Some points, one per row:
[2.9 1.2 1.0 3.0 3.1 0.1 3.2 0.4 0.3 2.1 0.8 0.6 3.2 3.1 2.8 3.1 0.2 0.1 1.5 2.0 0.4 0.3 0.4 3.2]
[0.8 0.6 0.6 0.9 1.1 0.1 1.8 0.3 0.3 0.7 0.6 0.6 2.1 1.7 0.7 1.0 0.2 0.1 0.7 0.7 0.3 0.3 0.4 2.0]
[0.6 0.3 0.3 0.8 1.4 0.1 1.9 0.1 0.1 0.5 0.3 0.2 2.2 1.7 0.5 1.0 0.1 0.1 0.3 0.4 0.1 0.1 0.2 2.1]
[0.8 0.6 0.6 0.9 1.1 0.1 1.5 0.3 0.3 0.7 0.6 0.5 1.7 1.2 0.8 1.0 0.2 0.1 0.7 0.7 0.4 0.3 0.4 1.5]
[0.7 0.6 0.5 0.8 1.1 0.0 1.5 0.2 0.2 0.6 0.5 0.5 1.7 1.3 0.6 0.9 0.1 0.0 0.6 0.6 0.3 0.2 0.3 1.6]
[0.6 0.5 0.4 0.8 1.1 0.0 1.3 0.2 0.1 0.6 0.4 0.3 1.5 1.2 0.6 0.9 0.1 0.1 0.5 0.6 0.3 0.2 0.3 1.4]
[0.8 0.6 0.6 0.9 1.1 0.0 1.3 0.3 0.2 0.7 0.5 0.5 1.4 1.2 0.8 1.1 0.2 0.1 0.7 0.7 0.3 0.3 0.4 1.4]
[1.0 0.6 0.6 1.1 1.2 0.1 1.5 0.3 0.2 0.8 0.6 0.5 1.6 1.3 0.9 1.2 0.2 0.2 0.7 0.7 0.3 0.2 0.3 1.6]
[1.0 0.6 0.6 1.1 1.8 0.0 2.1 0.2 0.1 0.8 0.5 0.5 2.3 2.1 0.9 1.5 0.1 0.1 0.7 0.8 0.2 0.2 0.3 2.3]
[2.7 1.1 0.7 2.9 2.9 0.1 3.0 0.3 0.2 1.6 0.5 0.5 3.0 3.0 2.3 2.9 0.2 0.1 1.2 1.3 0.4 0.3 0.4 3.0]
[0.9 0.6 0.5 1.0 1.7 0.1 2.1 0.2 0.1 0.7 0.5 0.4 2.3 2.0 0.8 1.4 0.1 0.1 0.6 0.6 0.2 0.2 0.3 2.2]
[1.0 0.8 0.7 1.0 1.3 0.1 1.5 0.3 0.2 0.9 0.6 0.6 1.6 1.4 0.9 1.1 0.1 0.1 0.8 0.8 0.3 0.2 0.5 1.5]
[1.0 0.6 0.6 1.0 1.1 0.0 1.3 0.1 0.1 0.8 0.5 0.5 1.5 1.2 0.9 1.1 0.1 0.1 0.7 0.8 0.2 0.1 0.3 1.4]
[2.9 1.4 1.0 2.9 3.1 0.0 3.2 0.4 0.2 2.5 0.9 0.8 3.3 3.2 2.7 3.1 0.2 0.2 1.5 2.0 0.5 0.3 0.5 3.2]
Then 16 other points, each followed by its number:
[3.0 1.7 1.0 3.1 3.2 0.0 3.3 0.4 0.2 2.5 0.7 0.7 3.3 3.2 2.7 3.1 0.1 0.1 1.8 2.1 0.5 0.2 0.6 3.2] 0
[0.9 0.6 0.6 0.9 1.1 0.0 1.2 0.4 0.2 0.8 0.5 0.5 1.4 1.1 0.9 1.0 0.2 0.1 0.7 0.8 0.4 0.4 0.4 1.3] 1
[0.7 0.5 0.5 0.7 1.0 0.0 1.7 0.2 0.2 0.6 0.5 0.4 1.8 1.5 0.6 0.8 0.1 0.1 0.5 0.6 0.3 0.2 0.3 1.7] 2
[0.7 0.5 0.5 0.7 0.9 0.0 1.4 0.3 0.2 0.6 0.4 0.4 1.7 1.2 0.7 0.8 0.2 0.1 0.5 0.5 0.3 0.2 0.3 1.6] 3
[2.6 1.3 1.1 3.0 3.1 0.1 3.2 0.5 0.3 2.2 1.0 0.9 3.2 3.2 2.5 3.1 0.2 0.2 1.5 2.0 0.6 0.4 0.7 3.2] 4
[1.0 0.6 0.6 1.0 1.1 0.0 1.3 0.2 0.1 0.9 0.6 0.5 1.4 1.3 0.9 1.1 0.1 0.1 0.7 0.8 0.3 0.2 0.4 1.3] 5
[2.3 1.6 1.4 2.5 2.8 0.1 3.0 0.6 0.5 2.2 1.0 1.0 3.0 2.9 2.3 2.7 0.3 0.2 1.8 2.1 0.6 0.5 0.8 3.0] 6
[0.6 0.6 0.6 0.8 1.3 0.2 1.8 0.5 0.4 0.7 0.6 0.6 2.5 1.6 0.7 0.9 0.4 0.3 0.6 0.6 0.5 0.4 0.5 2.2] 7
[2.4 1.0 0.8 3.0 3.1 0.1 3.2 0.4 0.3 1.9 0.7 0.6 3.3 3.2 2.3 3.1 0.2 0.2 1.3 1.5 0.5 0.3 0.5 3.2] 8
[1.0 0.6 0.6 1.0 1.2 0.0 1.3 0.2 0.1 0.9 0.5 0.5 1.4 1.2 0.9 1.2 0.1 0.1 0.8 0.8 0.3 0.1 0.3 1.4] 9
[1.0 0.8 0.7 1.1 1.2 0.0 1.3 0.3 0.2 0.9 0.6 0.6 1.3 1.2 1.0 1.1 0.1 0.1 0.8 0.8 0.3 0.2 0.3 1.3] 10
[1.0 0.7 0.7 1.1 1.1 0.0 1.3 0.2 0.1 0.9 0.7 0.5 1.3 1.2 0.9 1.1 0.1 0.0 0.8 0.8 0.3 0.1 0.4 1.3] 11
[0.8 0.5 0.5 0.9 1.1 0.0 1.3 0.2 0.2 0.7 0.4 0.3 1.4 1.2 0.7 1.0 0.1 0.1 0.6 0.7 0.2 0.2 0.3 1.3] 12
[2.1 1.0 0.9 2.1 2.9 0.0 3.0 0.4 0.2 1.5 0.8 0.6 3.1 2.9 1.8 2.5 0.2 0.1 1.1 1.4 0.4 0.3 0.5 3.0] 13
[2.7 1.1 0.9 2.9 3.0 0.0 3.1 0.3 0.2 2.3 0.7 0.6 3.2 3.1 2.5 3.0 0.2 0.1 1.8 2.1 0.4 0.2 0.5 3.2] 14
[2.9 1.1 0.8 2.9 3.0 0.0 3.1 0.3 0.1 2.1 0.6 0.6 3.1 3.1 2.7 3.0 0.1 0.0 1.4 1.6 0.3 0.2 0.4 3.1] 15
Which two of these numbered points are nearest to each point below by angle, seen from the average point of the first points? Their numbers follow each, nearest first.
[2.9 1.1 0.9 3.1 3.2 0.0 3.2 0.3 0.2 2.3 0.7 0.5 3.2 3.2 2.7 3.1 0.2 0.1 1.2 1.6 0.3 0.3 0.4 3.2] > 15 8
[0.9 0.7 0.6 0.9 1.1 0.1 1.2 0.3 0.3 0.8 0.5 0.5 1.4 1.2 0.9 0.9 0.1 0.1 0.7 0.8 0.4 0.3 0.4 1.3] > 1 5
[3.0 1.4 1.3 3.1 3.2 0.1 3.2 0.3 0.2 2.5 0.9 0.8 3.3 3.2 2.9 3.1 0.2 0.1 1.6 1.7 0.4 0.3 0.6 3.3] > 0 4
[3.0 1.2 0.9 3.1 3.1 0.1 3.2 0.3 0.2 2.2 0.8 0.7 3.2 3.1 2.8 3.1 0.1 0.1 1.3 1.6 0.4 0.2 0.5 3.2] > 15 0
[1.0 0.5 0.4 1.2 1.8 0.0 2.0 0.2 0.2 0.7 0.5 0.4 2.3 1.8 0.8 1.4 0.1 0.1 0.5 0.6 0.3 0.2 0.3 2.2] > 7 2
[1.2 0.7 0.6 1.5 2.0 0.1 2.3 0.3 0.2 0.9 0.5 0.4 2.5 2.2 1.1 1.7 0.2 0.1 0.7 0.8 0.3 0.2 0.4 2.4] > 13 8
[2.8 1.1 1.0 3.1 3.2 0.0 3.2 0.4 0.3 2.1 0.9 0.9 3.3 3.2 2.3 3.2 0.2 0.1 1.4 1.7 0.5 0.3 0.5 3.2] > 8 4
[0.8 0.5 0.5 0.9 1.0 0.0 1.2 0.3 0.2 0.7 0.4 0.4 1.4 1.1 0.8 1.0 0.1 0.2 0.5 0.7 0.3 0.2 0.3 1.3] > 12 1
[0.9 0.7 0.6 1.0 1.2 0.1 1.3 0.3 0.2 0.8 0.6 0.5 1.4 1.3 0.8 1.2 0.2 0.1 0.7 0.7 0.3 0.3 0.4 1.4] > 1 5
[0.5 0.5 0.4 0.6 0.9 0.1 1.7 0.3 0.2 0.5 0.4 0.4 2.3 1.3 0.5 0.7 0.1 0.1 0.5 0.4 0.3 0.2 0.3 1.9] > 2 3
